Each pair is two rows. How far apart are they, by a hidden measure? 0 means very close, and 40 very far. Two or three weighted sums of its numbers give each row a place; it is the straight-line distance between the places.
[-1.3 -0.6 -0.5 -0.7  0.  -1.   1.1 -0.9 -1.6  0.6  0.5]
[-1.  -1.1 -1.3  0.4  0.8 -0.1  0.5 -0.1  0.2 -0.5  0.5]: 6
[-0.3  0.1  0.4  0.6 -1.2 -0.9 -0.1 -0.4  0.6  1.   0.3]
[-0.5 -0.1 -1.8 -0.3  1.5  0.3  0.6 -0.1 -0.5 -1.  -0.2]: 11
[-1.4 -1.  -0.2  0.4 -0.5 -1.   0.5 -0.7 -0.7  0.5  0.5]
[ 0.6  1.8  0.4 -2.4 -0.2 -0.4  0.6 -1.3 -1.6  0.7 -1. ]: 23
[ 0.5  0.2 -0.3 -0.1  0.6  0.5 -0.4  0.5  0.2 -0.5 -0.1]
[-0.1 -0.2 -0.6 -0.5  1.4  0.8  0.2  0.2 -0.4 -0.7 -0.3]: 10
[-1.1 -0.9  0.   0.9 -1.  -1.1  0.2 -0.7  0.1  1.1  1. ]
[ 0.9  0.8  1.  -0.4 -0.4  0.5 -0.6  0.2  0.1  0.  -0.2]: 13
[-0.2  0.2 -1.8 -0.2  1.5  0.8  0.4  0.2 -0.2 -1.4  0.2]
[-0.4 -0.1  0.3  0.8 -0.9 -0.9 -0.2 -0.4 -0.3  0.9  0.3]: 12
[-0.6 -0.1 -0.5  0.3  0.2  0.1  0.3 -0.1 -0.4 -0.1  0.3]
[ 0.7  0.   1.  -1.2  0.1  0.5 -0.3  0.  -0.1 -0.4 -0.6]: 25
[ 1.6  0.1  0.7  0.6  0.7  1.7 -1.3  1.6  1.7 -1.7 -0.5]
[ 1.5  0.4  2.2  1.2 -1.   1.4 -2.3  2.   1.7 -0.1  0.4]: 11
[ 1.2  1.2  2.3 -0.5 -1.9 -0.2 -0.8  0.1  0.5  0.9 -0.2]
[ 0.9  0.1  0.3 -0.2  0.2  0.5 -0.3  0.2  0.7 -0.3 -0.7]: 4
[-0.8 -0.7  0.5  1.2 -0.9 -0.9 -0.1 -0.4  0.5  0.8  0.4]
[ 0.   0.   1.8  0.3 -1.5 -1.  -0.9 -0.1  0.3  1.7  0.2]: 16
[-0.3 -0.1 -1.1 -0.6  0.4 -0.5  0.5 -0.3 -0.9 -0.1  0.3]
[-0.8  0.  -1.2 -0.9  0.8 -0.4  1.1 -1.  -1.3 -0.2 -0.1]: 15
[ 0.3  0.6  0.4  0.2 -0.5  0.1 -0.3  0.1 -0.1  0.4 -0.5]
[-1.1 -0.1 -0.7 -0.6 -0.4 -1.4  0.9 -0.8 -1.7  1.1 -0.1]: 25
[-0.7 -0.2  0.   0.7 -1.5 -1.2  0.3 -0.9 -0.1  1.3  0.5]
[-1.5 -1.1 -1.3  0.8  0.5 -0.4  0.7 -0.1  0.  -0.5  0.4]: 14
[ 1.5  0.7  1.4  0.2 -0.7  0.  -1.   0.7  0.9  0.1 -0.4]
[ 0.9  0.1  0.1  0.5  0.8  1.6 -0.5  1.1  1.3 -1.6 -0.3]: 24
[-1.2 -0.2 -0.4  0.  -0.7 -1.3  0.6 -0.7 -0.5  0.9  0.6]
[ 0.  -0.9 -0.8  1.3  0.5  0.2  0.   0.2  0.9 -0.2  0.5]: 17
[ 1.   0.3 -1.1  0.2  2.   2.  -0.3  1.2  0.9 -2.1 -1. ]
[-0.6 -0.8  1.   1.4 -1.8 -1.3 -0.4 -0.5  1.4  1.3  0.6]: 21
[-1.5 -1.8 -0.3  2.1 -0.8 -0.9 -0.2 -0.1  0.7  0.3  1.8]
[-0.1 -1.2 -0.6  1.5  0.8  0.6 -0.2  0.8  1.6 -0.8  0.1]: 23
[-1.   0.1 -0.2 -0.6 -1.4 -1.8  1.  -1.2 -0.9  1.9  0. ]
[ 0.7  1.  -1.3 -1.   2.1  1.2  0.4  0.9 -1.2 -1.9 -0.8]: 13
[-1.1 -1.6 -1.8  1.   0.9  0.   0.8  0.4  0.6 -1.   1.1]
[ 1.3  1.5  1.5 -1.  -0.3  0.4 -0.9  0.  -0.3  0.3 -0.6]: 34
[-0.3 -1.1 -1.5  1.   1.2  0.6  0.2  0.7  0.7 -1.3  0.2]
[-0.8 -0.5  0.   0.8 -0.4 -0.8  0.1 -0.5  0.2  0.6  0.4]: 9
[ 1.   1.8  2.6 -1.3 -1.2  0.  -1.  -0.3 -0.3  0.9 -0.6]
[-1.1 -0.8  1.2  1.  -2.5 -1.9 -0.4 -1.4  0.5  2.2  0.5]: 16
[ 0.7 -0.6 -1.1  0.3  2.2  1.9  0.2  1.4  1.1 -2.   0. ]
[-0.6 -1.2 -0.8  1.2  0.6  0.4  0.5  0.2  0.6 -0.5  0.5]: 15
[ 0.1  1.5  0.9 -2.7 -1.1 -0.8  0.2 -1.5 -1.4  1.2 -0.9]
[-0.1  0.5 -0.9 -0.3  0.4  0.1  0.3  0.  -1.2  0.   0. ]: 26
[ 1.8  1.5  1.5 -0.4 -0.3  0.9 -1.   0.9  0.7 -0.5 -0.8]
[-0.2  0.1 -0.8 -0.5  0.  -0.7  0.7 -0.5 -1.   0.4  0.1]: 16
[ 1.1  1.4  1.9 -0.5 -0.5  0.2 -1.2  0.4 -0.4  0.5 -0.5]
[-1.1 -0.9 -0.4  0.4 -0.2 -1.4  0.5 -0.9 -0.6  1.   0.5]: 22
[-1.1  0.  -1.1 -0.6 -0.5 -1.3  1.  -1.  -1.4  0.7  0.6]
[ 1.2  1.1 -1.  -0.4  1.7  2.  -0.2  1.1  0.5 -2.  -1. ]: 26
[ 0.6 -0.2  0.1  0.8 -0.3  0.4 -0.3  0.2  0.7  0.  -0.2]
[-1.3 -0.6 -0.3  0.5 -1.  -1.6  0.7 -0.9 -0.6  1.4  0.8]: 18
[ 0.5  0.  -0.1  0.1  0.6  1.1 -0.4  0.5  0.6 -0.6 -0.4]
[ 0.5  0.  -0.6  0.5  1.5  1.3 -0.4  0.7  0.8 -1.3 -0.1]: 4
[-0.7 -0.9 -0.1  1.  -0.6 -0.8  0.2 -0.5  0.2  0.5  0.9]
[ 0.8 -0.8  0.4  1.5  0.3  1.2 -0.9  1.7  2.3 -1.   0.5]: 10
[ 0.4  0.1  0.4  0.7 -0.5  0.5 -0.7  0.6  1.2  0.   0. ]
[-0.2 -0.2 -1.5  0.7  0.8  0.3  0.4  0.2  0.1 -0.6  0.3]: 9
[-0.8  0.8  0.7 -1.2 -1.1 -1.1  0.2 -0.7 -1.1  1.4  0. ]
[ 0.8  0.1 -1.  -0.4  2.3  2.1  0.1  1.2  0.4 -2.2 -0.2]: 13
[-0.3  0.1  0.4  0.3 -0.5 -0.6  0.1 -0.6  0.   0.7  0.2]
[ 0.8  0.6 -0.4 -0.6  0.4  1.  -0.4  0.5  0.1 -0.9 -0.3]: 17
[-0.2  0.1 -1.4 -0.4  1.1  0.2  0.5  0.2 -0.6 -0.8 -0.1]
[ 0.   0.  -1.1 -0.7  0.8  0.1  1.  -0.4 -1.5 -0.2 -0.9]: 11
[-2.1 -2.1 -1.5  1.8  0.6 -0.7  0.9 -0.2  0.1 -0.2  1.2]
[-0.9 -0.7 -0.4  1.4 -0.9 -0.7  0.5 -0.8  0.   0.7  0.4]: 22
[ 0.2 -0.1 -0.1  0.7  0.7  0.7 -0.4  0.4  1.  -0.7  0. ]
[ 0.  -1.  -1.2  1.5  1.2  1.2 -0.2  1.1  1.6 -1.3  0.4]: 7
[ 0.2 -0.1 -1.1 -0.5  1.7  1.3  0.3  0.4 -0.2 -1.5  0.1]
[ 1.6  0.8 -0.5  0.3  1.5  2.3 -0.4  1.8  1.1 -2.1 -0.9]: 29
[-0.1 -0.1 -0.5 -0.3  0.6  0.   0.4  0.3 -0.4 -0.5 -0.2]
[-2.1 -1.  -1.5  1.1 -1.3 -2.1  0.7 -1.1 -0.6  1.7  0.8]: 10
[-1.  -0.7 -0.9  0.2  0.6 -0.4  0.3 -0.2 -0.2 -0.4  0.4]
[-0.5  1.5  0.9 -2.4 -1.  -1.1  0.3 -1.7 -1.8  1.4 -0.7]: 14
[-0.9 -1.3 -1.   1.4  0.6  0.3  0.3  0.2  0.1 -0.3  0.5]
[-1.5 -1.3 -0.2  1.6 -0.6 -1.5  0.1 -0.9 -0.2  0.9  1. ]: 4
[-0.9 -0.8  0.1  0.8 -1.  -1.2  0.6 -1.   0.1  1.   0.2]
[-1.   0.1  0.4 -0.8 -0.8 -1.4  0.7 -0.7 -1.1  1.7  0.2]: 28
[ 0.  -0.2 -1.1 -0.2  1.   0.5  0.6  0.2  0.  -0.7 -0.3]
[ 0.3 -0.3 -1.5  0.2  1.3  0.9  0.7  0.5  0.2 -1.2 -0.1]: 4
[-1.  -0.3  0.1  0.  -1.1 -1.1  0.6 -0.7 -0.6  1.   0.6]
[-1.5 -0.7 -0.7  0.4 -0.5 -1.1  0.5 -0.3 -0.7  0.7  0.3]: 14
[-0.1  0.8  1.2 -1.3 -1.1 -0.7  0.  -0.8 -1.   1.   0. ]
[ 1.1  1.1  0.7 -1.4  0.3  0.8 -0.6  0.6 -0.2 -0.7 -0.9]: 14
[ 0.3 -0.2 -0.3 -0.3  0.7  0.6  0.   0.4 -0.5 -0.6 -0.2]
[-0.8 -0.8 -1.5 -0.3  0.6 -0.3  0.7 -0.7 -0.8 -0.4  0.1]: 11
[-0.7  0.8  0.5 -1.7 -1.1 -1.4  0.5 -1.4 -2.1  1.4  0. ]
[-1.  -0.8 -1.3  0.7  0.2 -0.6  0.8 -0.2 -0.2 -0.1  0.1]: 21
[ 0.9  0.   1.   1.  -0.5  0.2 -0.8  1.1  1.6 -0.2  0.1]
[-1.6 -0.4 -2.7 -0.7  2.3 -0.2  1.4 -0.8 -1.8 -1.3  0.7]: 22
[-1.4 -1.1  0.4  1.8 -2.2 -2.  -0.1 -1.2  1.   1.8  0.9]
[ 0.4 -0.5  0.9  0.7 -0.3  0.5 -0.7  0.6  1.2  0.   0.4]: 10
[ 0.9  0.3  1.5  0.  -0.2  0.4 -1.   0.1  0.6 -0.1 -0.2]
[ 0.6  0.5  0.6 -0.7 -0.2  0.4 -0.3  0.2 -0.2  0.  -0.7]: 16
[ 2.   2.   1.7 -1.5  0.   1.1 -1.   1.1  0.2 -0.6 -0.9]
[-0.3 -0.3  0.5  0.2 -0.8 -0.5 -0.1 -0.7 -0.2  0.7  0.2]: 29
[-0.6 -0.1 -1.5 -0.2  1.4  0.   0.6 -0.2 -1.2 -0.9  0. ]
[ 1.3  0.5  1.6  0.6 -1.2  0.3 -0.8  1.2  1.6  0.5 -0.5]: 20
[ 1.8  1.7  1.  -1.6  0.2  1.2 -0.3  0.7 -0.2 -0.9 -1.1]
[-0.2 -0.1 -2.  -0.7  2.7  1.   0.9  0.2 -0.6 -2.  -0.1]: 7
[ 1.8  0.4  0.2 -0.6  1.5  1.7 -0.5  1.4  1.  -1.7 -0.8]
[ 0.9 -0.8 -0.5  1.5  1.2  1.5 -0.3  1.3  2.  -1.5  0.2]: 20
[-0.7 -0.5 -0.3 -0.2  0.  -0.6  0.5 -0.2 -0.4  0.   0.3]
[-0.5 -0.4 -1.1  1.   0.2 -0.2  0.5  0.1  0.4  0.   0.1]: 29
[-0.2 -0.6 -0.2 -0.2  0.2  0.6  0.2  0.  -0.5 -0.4  0.2]
[ 0.  -0.4 -1.2  0.4  1.5  0.8 -0.1  0.9  0.4 -1.3  0.3]: 28
[-0.1  1.   0.9 -0.7 -1.5 -1.1  0.2 -1.2 -0.9  1.5  0. ]
[ 1.9  0.7  1.3 -1.   0.8  1.2 -0.7  1.   0.7 -1.5 -1.1]: 18
[ 1.8  0.3  0.5  0.6  0.1  1.1 -1.   0.9  1.6 -0.9 -0.8]
[ 0.  -1.3 -0.9  1.   1.4  1.2  0.3  0.7  1.1 -1.3  0.2]: 20
[-0.9  0.  -1.3 -1.1  1.2 -0.4  1.1 -1.  -2.1 -0.2  0.4]
[ 0.6  0.2 -1.   0.2  0.7  0.8  0.   0.5  0.8 -1.  -0.7]: 20
[-2.  -0.7 -1.9 -0.2  0.5 -1.3  1.3 -1.3 -1.6  0.2  0.8]
[ 0.4 -0.4 -0.7  0.7  1.1  0.9  0.1  0.7  0.6 -0.8 -0.4]: 25
[ 0.7  0.5 -1.2 -0.7  2.5  2.   0.4  0.9  0.  -2.3 -0.4]
[-1.4 -2.1 -1.6  1.2  0.9 -0.4  0.7  0.1  0.3 -0.7  1.1]: 23
[-0.7 -1.  -0.6  1.8 -0.2 -0.7  0.1 -0.1  0.3  0.4  0.6]
[-0.7 -0.5 -0.6 -0.7  0.3 -1.   0.6 -0.8 -1.4  0.3  0.1]: 29
[-0.6  0.8  1.6 -1.2 -1.9 -1.7  0.2 -1.6 -1.1  2.1  0.1]
[ 1.4  0.8 -0.3 -1.1  1.4  1.4 -0.2  1.  -0.4 -1.4 -1. ]: 20
[ 2.   1.6  2.5 -0.1 -1.3  1.2 -2.1  1.2  1.   0.1 -0.8]
[-1.3  0.1  0.8 -1.2 -1.9 -2.2  0.7 -1.8 -1.1  2.1  0.5]: 37
[-0.5  0.3 -0.3 -0.7 -0.5 -1.   0.3 -0.7 -1.5  0.9  0. ]
[-0.7 -0.9 -0.6  0.4 -0.1 -0.1  0.4 -0.3  0.3  0.   0. ]: 23
[ 1.   1.7  1.2 -1.1 -1.2 -0.2 -0.4 -0.3 -0.6  0.8 -0.6]
[ 1.1  0.8  0.3 -0.9  0.6  1.2 -0.6  0.8 -0.2 -0.8 -0.6]: 11
[ 0.1  0.4  1.   0.9 -1.3 -0.5 -0.3 -0.3  0.5  1.  -0.4]
[ 0.4 -0.2 -1.5 -0.3  2.4  1.6  0.3  0.8  0.3 -2.1  0.2]: 30
[-2.3 -2.  -2.   1.9  0.2 -1.2  1.1 -0.6 -0.1  0.2  1.5]
[ 0.3  1.   0.5 -1.5  0.   0.1  0.1 -0.4 -0.8  0.3 -0.8]: 22
[-1.3 -1.1 -0.9  1.2  0.  -0.9  0.7 -0.6 -0.2  0.3  0.8]
[-0.5 -1.2 -0.6  1.4  0.6  0.4  0.   0.5  1.2 -0.7  0.3]: 3
[-0.8  0.3  0.8 -0.5 -1.3 -1.4  0.1 -1.4 -1.   1.5  0.8]
[-0.4 -0.9 -0.9 -0.2  1.1  0.3  0.5 -0.2 -0.1 -1.  -0.3]: 10
[-0.7  1.2  1.1 -1.6 -1.4 -1.6  0.3 -1.6 -1.4  1.8 -0.3]
[ 0.2  2.1  1.7 -2.1 -1.5 -0.7 -0.3 -1.2 -1.   1.4 -0.4]: 11
[ 1.   1.1 -0.7 -1.1  1.3  1.4  0.3  0.7 -0.8 -1.  -0.5]
[ 0.2 -0.7 -1.6  0.8  1.9  1.   0.1  1.1  0.7 -1.5  0.2]: 10
[-1.9 -0.5 -0.8  0.2 -1.6 -1.8  0.7 -1.  -1.   1.8  1.1]
[ 1.3  0.4 -0.3 -0.2  1.1  1.5 -0.2  1.   0.9 -1.3 -0.8]: 13
[ 0.6 -0.2 -1.   0.3  1.8  1.1  0.   0.8  0.7 -1.4 -0.1]
[ 0.7  1.1  1.5 -0.9 -0.4  0.  -0.9  0.  -0.7  0.4 -0.5]: 15
[-0.2 -0.4  1.3  1.2 -2.  -1.1 -0.4 -0.4  1.   1.7  0. ]
[-0.9 -1.1  0.5  2.2 -1.6 -0.6 -0.4 -0.3  0.8  1.   0.9]: 20
[ 1.1  0.2  0.6  0.9  0.   1.2 -0.8  1.2  1.7 -0.6 -0.3]
[ 0.9 -0.2  1.3  1.1 -0.3  0.8 -1.5  1.5  1.9 -0.1  0.6]: 12
[ 0.4  0.9  1.  -0.9 -0.7 -0.1 -0.6 -0.4 -0.7  0.5 -0.1]
[ 1.   0.   1.   0.6 -0.2  0.9 -1.   0.9  1.5 -0.4 -0.2]: 13
[-1.  -0.7 -1.9  0.3  0.9  0.2  0.5 -0.3 -0.3 -0.6  0.4]
[-0.5 -0.5 -0.6 -0.5  0.4 -0.6  0.7 -0.5 -0.8  0.1  0. ]: 16
[-1.4 -0.6 -0.5  0.1 -0.6 -1.3  0.7 -0.7 -0.7  0.9  0.7]
[-0.9 -0.7 -0.1  0.4  0.2 -0.9  0.4 -0.4  0.   0.2  0. ]: 6
[-1.2 -0.4  0.   0.3 -0.9 -1.2  0.2 -0.6 -0.9  1.3  0.6]
[-0.7 -1.2 -0.6  1.3  0.3 -0.1  0.4 -0.1  0.2 -0.2  0.6]: 18
[ 0.   0.5  0.6 -0.5 -1.1 -0.6  0.  -0.5 -0.6  0.7 -0.3]
[ 1.2  0.5  0.4  0.   0.8  1.1 -0.5  0.9  1.1 -1.1 -0.7]: 9
[ 0.9  0.4  0.4 -0.7  0.   0.1  0.1  0.   0.2  0.  -0.8]
[-1.7 -1.   0.1  1.4 -2.  -2.1  0.3 -1.5 -0.7  2.2  1.3]: 20
[ 0.2 -0.5 -0.9  0.3  0.8  0.8  0.1  0.6  0.5 -1.   0.1]
[ 0.9  0.2  0.6 -0.7 -0.1  0.5 -0.2  0.1  0.4 -0.6 -0.7]: 10
[ 0.9 -0.3 -0.8  1.   1.7  1.3 -0.6  1.4  1.  -1.6 -0.1]
[ 0.4 -0.3 -0.6  0.7  0.4  0.7  0.3  0.4  0.6 -0.5 -0.1]: 15
[-0.7  0.2  1.1 -0.1 -1.4 -1.2 -0.1 -1.  -0.3  1.7  0.3]
[-0.4 -1.5 -1.1  1.   1.1  0.4  0.4  0.5  0.9 -0.8  0.4]: 15
[ 1.2  0.7  2.2  0.5 -1.6  0.3 -1.2  0.6  1.   0.7 -0.1]
[-0.9 -1.4 -1.4  1.1  1.   0.1  0.3  0.7  0.7 -1.   0.8]: 26
[ 0.3 -0.1  0.   0.3  0.4  0.3  0.1  0.2  0.4 -0.2 -0.3]
[ 0.7 -0.1  0.8  1.   0.5  1.1 -1.   1.1  1.8 -0.6 -0.3]: 8
[ 2.3  1.6  1.5 -0.4  0.   1.7 -1.3  1.3  1.  -1.1 -0.8]
[ 1.4  2.   0.7 -1.9  0.1  0.3 -0.2 -0.2 -1.   0.  -1.2]: 15
[-0.7 -0.2 -0.9 -0.7  0.6 -0.8  0.9 -0.7 -1.7  0.   0.2]
[-0.6  1.1  0.5 -1.9 -1.  -1.5  0.7 -1.5 -2.1  1.4 -0.4]: 7
[ 0.7  0.  -0.3  0.4  1.1  1.4 -0.5  0.9  0.7 -1.1 -0.2]
[-0.3 -1.2 -1.2  1.2  1.4  1.   0.1  0.7  1.1 -1.2  0.6]: 13
[-1.   0.2  0.3 -0.4 -1.1 -1.3  0.3 -0.8 -1.4  1.6  1. ]
[-0.2  0.   0.4 -0.5 -0.5 -0.5  0.3 -0.3 -0.6  0.7  0.2]: 6
[ 1.8  1.4  0.6 -1.1  0.3  1.5 -0.9  1.3  0.3 -1.2 -0.9]
[-0.3 -1.6 -0.8  1.5  0.9  0.2  0.1  0.6  0.8 -0.6  0.3]: 23
[-2.1 -1.1 -1.  -0.2 -0.6 -1.8  0.9 -1.1 -1.5  1.2  1. ]
[ 0.2 -0.2  1.1  0.7 -0.6 -0.1 -0.6  0.4  0.5  0.6  0. ]: 27
[ 0.3  1.4  1.2 -1.7 -0.9 -0.9  0.  -0.7 -0.8  1.  -0.2]
[-1.4 -1.2 -1.1  1.   0.  -0.9  0.5 -0.5 -0.2 -0.1  0.5]: 17
[ 1.7  1.9  1.4 -2.2  0.   1.1 -0.5  0.6 -0.4 -0.6 -1.3]
[ 0.3  0.4  0.6  0.  -0.6  0.  -0.4 -0.1 -0.6  0.3 -0.2]: 17
[-1.2 -1.8 -0.6  1.5  0.4 -0.3  0.9 -0.2  0.3 -0.5  0.9]
[ 0.3  1.1  0.9 -0.3 -1.5 -0.6 -0.1 -0.7 -0.1  1.1  0.1]: 31
[ 1.8  0.5  1.1  0.7 -0.1  1.5 -0.9  1.4  1.4 -1.  -0.6]
[ 0.  -0.3 -0.8  0.1  1.   0.7  0.   0.5  0.5 -1.  -0.1]: 17
[-0.9 -1.4 -0.6  1.2  0.1 -0.2  0.5 -0.1  0.1 -0.4  0.9]
[ 0.8  0.5 -0.3  0.2  0.9  1.2 -0.2  1.   0.4 -1.  -1. ]: 39
[-1.1 -0.3 -1.1  0.   0.3 -0.6  0.7 -0.5 -0.5  0.   0.4]
[-0.6  0.5  0.3 -1.5 -0.3 -0.9  0.6 -1.  -1.7  1.  -0.5]: 6
[-0.8 -0.4 -0.3 -0.7  0.  -0.9  0.7 -0.3 -0.9  0.6  0. ]
[-1.  -1.3 -0.5  0.8  0.  -0.7  0.5 -0.4  0.2  0.2  0.5]: 22
[ 0.3 -0.7 -0.2  1.5 -0.1  0.6 -0.4  0.8  1.8 -0.5  0. ]
[-1.  -0.7 -0.3  0.8 -0.9 -1.   0.4 -0.9 -0.5  0.8  0.5]: 12
[-1.2  0.   0.1  0.  -1.4 -1.8  0.5 -1.1 -0.6  1.9  0.7]
[ 0.1 -0.2 -1.4  0.6  1.2  0.6  0.1  0.5  0.2 -1.   0.4]: 7
[ 0.4  0.  -0.1  0.4  0.2  0.3  0.   0.   0.8 -0.5 -0.4]
[-0.3 -0.5 -0.7  0.2  0.3  0.   0.5  0.   0.4 -0.2 -0.1]: 12
[ 0.1 -0.3 -0.2 -0.4  0.5  0.5 -0.2 -0.1  0.  -0.3  0. ]
[-1.3  0.2 -2.3 -1.3  1.6 -0.2  1.6 -1.1 -2.1 -0.7 -0.1]: 12
[ 0.2  0.9  0.4 -1.8  0.  -0.2  0.6 -1.  -1.1  0.6 -1.3]
[-2.1 -1.6 -1.1  1.  -0.1 -1.3  0.8 -0.9 -0.4  0.9  0.9]: 12
[-0.4 -1.  -0.6  0.7  0.4 -0.1  0.4 -0.1  0.3 -0.2  0. ]
[ 1.2  2.   0.3 -2.  -0.4  0.3  0.2 -0.6 -1.   0.3 -1.3]: 22
[ 0.3  0.1  1.2  0.5 -1.5 -0.9 -0.7  0.   0.7  1.1 -0.4]
[-0.4  0.5  0.2 -0.9 -0.8 -1.   0.7 -0.7 -0.9  0.8  0.1]: 14
[-0.5 -1.  -0.5  1.3  0.6  0.1  0.2 -0.1 -0.2  0.1  0.6]
[-0.4  0.1  0.6 -1.2 -0.2 -0.6  0.3 -0.7 -1.4  0.6 -0.2]: 27
[-1.  -0.2 -0.1 -1.1 -0.8 -1.7  1.1 -1.4 -1.6  1.   0.4]
[ 1.3  0.   1.2  1.3 -0.6  1.5 -1.9  2.   2.7 -0.7  0. ]: 29
[-0.1  0.2 -0.7  0.1  0.4  0.   0.2  0.2 -0.5 -0.2 -0.1]
[-0.8 -0.7  0.4 -0.3 -0.3 -0.6  0.5 -0.6 -0.7  0.4  0.3]: 34
